In the data rows, the value 128 means zero.
Each group is a hidden curve, and its rows are points along it.
The table, row by row:
[ 93  94  86 100 160 115  82 139]
[108 106 110 137 152  97 127 116]
[ 92  95  85 101 167 113  84 139]
[154 151 155 146 104 137 156 121]
[113 115 124 143 148  93 132 110]
[123 126 124 122 128 130 119 134]
[130 129 138 151 138  98 151 111]
[137 155 129  98 103 170 106 150]
[ 97  96 100 111 167  99  93 133]
[ 93  92  98 116 166 105  98 136]
[146 126 169 183 125 116 175 107]
[141 138 148 151 123 119 162 114]
[135 126 136 159 135 103 146 111]
[134 132 144 154 121 111 155 114]
[132 145 125  95 111 176  99 152]
[137 131 145 155 124 110 155 113]
[143 144 154 154 114 128 156 118]
[156 137 169 189 117  99 190  95]
[152 131 173 193 122 107 191  99]
[137 150 127  96 100 175 108 154]
[136 131 139 157 126 105 152 113]
[ 94 100  85  99 161 123  84 146]
[156 157 153 124  99 161 138 131]
[ 96  95  98 118 166  96 101 127]
[155 156 151 163 112  93 181  92]
[108 106  93  83 144 149  75 155]
[152 148 156 146 100 136 153 120]
[134 123 141 153 135 105 153 104]
[141 153 126 134 119 113 146 111]
[148 155 146 160 112  96 174  95]
[126 116 141 145 134 134 135 131]
[121 131 113  85 118 170  87 159]
[143 148 136 111  99 172 120 145]
[117 126 107  83 128 162  80 159]
[148 146 152 153 117 122 159 115]
[108 103 117 135 152  95 128 118]
[132 151 128  98 106 173 108 154]
[133 119 143 158 132 128 143 130]
[121 135 115  89 117 168  94 163]
[106 101 105 133 163  93 124 121]
[117 119 106  82 128 159  87 159]
[ 97 107  89  83 146 137  74 152]
[143 156 135 112 100 165 126 146]
[ 88  92  89  92 161 120  80 145]
[154 142 171 191 111  98 199  86]
[135 145 127 126 121 111 142 107]
[102 117  94  79 140 152  78 157]
[132 145 124  99 106 171 106 156]
[118 131 114  83 124 170  86 160]
[123 117 126 147 145  98 143 113]
[160 153 153 135  97 160 141 131]
[142 148 134 102 103 171 108 153]
[145 152 138 142 116 105 161 104]
[150 153 137 113  99 176 123 141]
[158 154 153 142  98 142 155 127]
[154 155 148 170 110  90 178  91]
[110 108 119 140 156  91 126 117]
[100  95 102 116 164  96 106 125]
[110 119  98  80 131 160  77 160]
[103  97 107 121 166  96 107 123]
[123 115 126 124 131 139 126 132]
[140 133 145 156 125 117 155 110]
[ 96  92  94 105 169 103 102 137]
[156 150 155 147 104 148 150 123]
[145 123 167 176 129 123 171 113]
[127 132 115  90 118 167  92 156]
[101  96  92  86 158 134  75 151]
[151 160 150 116  90 170 139 138]
[114 111 116 141 153  93 128 112]
[ 87  91  92 106 160 108  89 134]
[ 96  92  89 105 170 110  93 130]
[119 127 120 121 129 133 122 135]
[127 141 123  97 108 173  96 165]
[ 96 100 100 130 163  96 110 120]
[126 134 119 117 126 123 120 122]
[115 109 114 136 151  98 135 113]
[121 134 113  86 119 165  94 158]
[105  97 102 127 162  92 113 121]
[ 89  97  85  81 160 130  79 147]
[113 131 113  81 124 166  85 158]
[108 120 101  82 132 156  85 158]
[152 157 149 134  94 156 142 131]
[152 134 170 188 119 108 183 100]
[149 154 146 114  95 168 127 138]
[144 122 158 173 129 123 168 120]
[101  96 105 123 163  98 109 121]
[135 136 122 122 122 126 136 120]
[144 151 136 106 101 170 117 149]
[166 151 167 196 113  91 200  82]
[ 94 100  85 101 162 113  81 140]
[121 114 123 146 145  93 138 110]
[130 140 114  92 108 170  98 158]
[148 147 151 146 103 134 157 115]
[133 113 146 146 132 133 138 128]
[161 150 166 187 115  85 197  81]
[130 132 144 150 128 109 149 112]
[128 141 122 125 121 116 132 116]
[159 144 170 196 111  86 201  85]
[137 115 152 158 127 136 151 130]
[152 149 150 147 112 126 158 119]
[143 151 138 141 120 107 155 100]
[143 147 149 152 104 138 152 121]
[126 110 138 134 137 137 130 139]
[140 120 163 171 125 124 161 116]
[125 120 128 146 142 103 142 110]
[154 146 161 142  99 141 156 128]
[ 96 110  87  78 146 143  76 151]
[113 119 104  79 138 156  80 157]
[152 155 147 121  94 169 135 133]
[ 93  94  86  91 161 118  79 148]
[123 131 121 124 122 128 125 129]
[151 155 155 138 104 148 148 127]
[148 157 144 111  91 170 125 144]
[ 88  95  88  92 164 118  82 143]
[ 97  94  94 114 168  97 103 126]
[ 93  95  92 102 167 113  87 132]
[159 153 162 180 107  87 195  87]
[155 154 159 183 110  89 192  86]
[ 93  91  91 106 161 100  94 128]
[ 99 110  91  79 148 143  80 156]
[147 155 141 117  95 172 129 146]
[153 158 166 183 112  87 195  85]
[146 131 171 190 126 109 186 103]
[ 92 102  87  87 155 133  75 151]
[128 136 120  90 114 167  94 159]
[121 128 125 121 126 128 130 128]
[150 159 146 119  95 163 133 136]
[131 113 135 141 131 137 131 135]
[ 95 105  88  84 156 127  74 147]
[119 111 120 149 150  98 136 112]
[ 97 106  90  87 152 135  74 150]
[125 120 135 150 139  99 144 103]
[125 122 136 149 142  97 147 112]
[102  95 105 126 161  96 114 123]
[127 135 118  92 112 171  99 154]
[100 103  93  86 146 144  79 155]
[156 159 156 137 101 148 149 131]
[142 153 135 144 109 104 159 104]
[140 148 131 100 104 175 114 158]
[155 138 176 190 115 101 191  95]
[141 145 149 155 109 127 157 115]
[143 143 147 153 119 120 155 115]
[161 140 172 194 112  89 194  87]
[107 117  97  81 138 159  79 157]
[163 154 166 191 112  91 198  84]
[ 94  95  87  96 161 110  89 134]
[146 153 146 152 108  99 165  97]
[154 155 160 175 110  81 187  83]
[112 117 100  80 139 161  78 164]
[131 127 134 153 132 105 152 111]
[147 120 165 178 129 114 177 109]
[141 135 144 157 119 119 157 112]
[ 92  96  95 112 161 105  99 129]
[152 149 145 154 108 126 157 115]
[143 140 148 154 126 119 156 112]
[100  96  86  93 161 122  76 147]
[118 129 110  81 124 166  83 154]
[160 154 158 137  96 153 149 131]
[144 150 134 148 117  99 163  93]
[123 119 126 127 133 137 120 135]
[130 114 143 148 132 136 142 136]
[115 123 103  77 132 164  85 162]
[105 116  91  76 144 155  73 155]
[100 102  89  87 157 128  72 150]
[109 105 115 133 157  93 126 116]
[123 114 133 133 135 138 128 133]
[150 153 145 120  95 162 137 145]
[ 93  96  94 120 162  97 106 123]
[133 142 125 130 117 113 135 117]
[151 152 156 148 106 142 158 124]
[152 154 156 171 112  89 187  85]
[ 95  95  98 118 167 100 104 127]
[145 152 137 105  99 175 120 153]
[146 154 135 106 100 173 119 150]
[154 158 156 127  97 160 141 137]
[121 120 126 148 141  97 142 110]
[ 93  98  88  87 157 126  75 150]
[101 111  94  78 141 151  72 157]
[120 110 124 143 147 100 130 112]
[125 118 129 130 130 136 125 144]
[156 154 156 137  93 156 146 131]
[102 110  90  83 152 144  77 156]
[153 157 155 134  98 156 144 132]
[155 157 149 134  94 162 134 133]
[123 123 123 124 127 139 123 129]
[131 116 159 163 126 126 154 124]
[156 154 153 146 102 145 158 123]
[134 125 137 157 127 104 151 115]
[109  97 109 133 161  92 122 114]
[136 148 125  98 110 173 104 155]
[152 151 155 145 104 136 154 124]
[152 156 149 131  92 165 141 133]
[103 101 108 134 158  98 120 117]
Some rows of the table again, each followed by its group:
[101  96 105 123 163  98 109 121] -> EU
[166 151 167 196 113  91 200  82] -> Rk
[152 149 145 154 108 126 157 115] -> EU
[ 97 107  89  83 146 137  74 152] -> EU
[140 133 145 156 125 117 155 110] -> EU
[121 131 113  85 118 170  87 159] -> EU
[125 120 128 146 142 103 142 110] -> EU
[103 101 108 134 158  98 120 117] -> EU
[155 157 149 134  94 162 134 133] -> EU
[152 131 173 193 122 107 191  99] -> Rk
[143 143 147 153 119 120 155 115] -> EU
[145 152 137 105  99 175 120 153] -> EU
[145 123 167 176 129 123 171 113] -> Rk
[148 146 152 153 117 122 159 115] -> EU
[105 116  91  76 144 155  73 155] -> EU
[130 114 143 148 132 136 142 136] -> Rk
[128 136 120  90 114 167  94 159] -> EU
[106 101 105 133 163  93 124 121] -> EU
[121 114 123 146 145  93 138 110] -> EU
[114 111 116 141 153  93 128 112] -> EU
[134 125 137 157 127 104 151 115] -> EU
[118 131 114  83 124 170  86 160] -> EU
[105  97 102 127 162  92 113 121] -> EU
[112 117 100  80 139 161  78 164] -> EU
[147 155 141 117  95 172 129 146] -> EU
[ 96 110  87  78 146 143  76 151] -> EU
[156 154 153 146 102 145 158 123] -> EU
[ 97  94  94 114 168  97 103 126] -> EU
[ 88  95  88  92 164 118  82 143] -> EU
[148 157 144 111  91 170 125 144] -> EU
[121 128 125 121 126 128 130 128] -> Rk
[158 154 153 142  98 142 155 127] -> EU
[155 138 176 190 115 101 191  95] -> Rk
[156 137 169 189 117  99 190  95] -> Rk
[130 132 144 150 128 109 149 112] -> EU
[152 149 150 147 112 126 158 119] -> EU
[135 136 122 122 122 126 136 120] -> Rk
[151 160 150 116  90 170 139 138] -> EU
[156 159 156 137 101 148 149 131] -> EU
[123 117 126 147 145  98 143 113] -> EU
[103  97 107 121 166  96 107 123] -> EU
[ 87  91  92 106 160 108  89 134] -> EU
[ 96  95  98 118 166  96 101 127] -> EU
[125 118 129 130 130 136 125 144] -> Rk
[152 156 149 131  92 165 141 133] -> EU
[160 154 158 137  96 153 149 131] -> EU
[150 153 137 113  99 176 123 141] -> EU
[160 153 153 135  97 160 141 131] -> EU
[154 142 171 191 111  98 199  86] -> Rk
[143 156 135 112 100 165 126 146] -> EU
[141 145 149 155 109 127 157 115] -> EU
[154 155 160 175 110  81 187  83] -> Rk
[143 147 149 152 104 138 152 121] -> EU
[148 155 146 160 112  96 174  95] -> Rk
[132 145 124  99 106 171 106 156] -> EU
[130 129 138 151 138  98 151 111] -> EU
[ 94  95  87  96 161 110  89 134] -> EU
[137 115 152 158 127 136 151 130] -> Rk
[156 157 153 124  99 161 138 131] -> EU
[ 93  91  91 106 161 100  94 128] -> EU
[146 153 146 152 108  99 165  97] -> Rk
[141 138 148 151 123 119 162 114] -> EU
[137 131 145 155 124 110 155 113] -> EU
[150 153 145 120  95 162 137 145] -> EU
[100 103  93  86 146 144  79 155] -> EU
[150 159 146 119  95 163 133 136] -> EU
[117 119 106  82 128 159  87 159] -> EU
[113 115 124 143 148  93 132 110] -> EU
[154 155 148 170 110  90 178  91] -> Rk
[ 99 110  91  79 148 143  80 156] -> EU
[ 95 105  88  84 156 127  74 147] -> EU
[146 126 169 183 125 116 175 107] -> Rk
[132 145 125  95 111 176  99 152] -> EU
[133 113 146 146 132 133 138 128] -> Rk
[123 119 126 127 133 137 120 135] -> Rk
[ 96  92  94 105 169 103 102 137] -> EU
[147 120 165 178 129 114 177 109] -> Rk
[152 155 147 121  94 169 135 133] -> EU
[100  95 102 116 164  96 106 125] -> EU
[163 154 166 191 112  91 198  84] -> Rk
[161 140 172 194 112  89 194  87] -> Rk
[125 122 136 149 142  97 147 112] -> EU
[101  96  92  86 158 134  75 151] -> EU
[123 126 124 122 128 130 119 134] -> Rk
[126 134 119 117 126 123 120 122] -> Rk
[107 117  97  81 138 159  79 157] -> EU
[133 142 125 130 117 113 135 117] -> Rk
[133 119 143 158 132 128 143 130] -> Rk
[121 134 113  86 119 165  94 158] -> EU
[ 93  96  94 120 162  97 106 123] -> EU
[109  97 109 133 161  92 122 114] -> EU
[120 110 124 143 147 100 130 112] -> EU
[126 110 138 134 137 137 130 139] -> Rk
[149 154 146 114  95 168 127 138] -> EU
[159 144 170 196 111  86 201  85] -> Rk
[100 102  89  87 157 128  72 150] -> EU
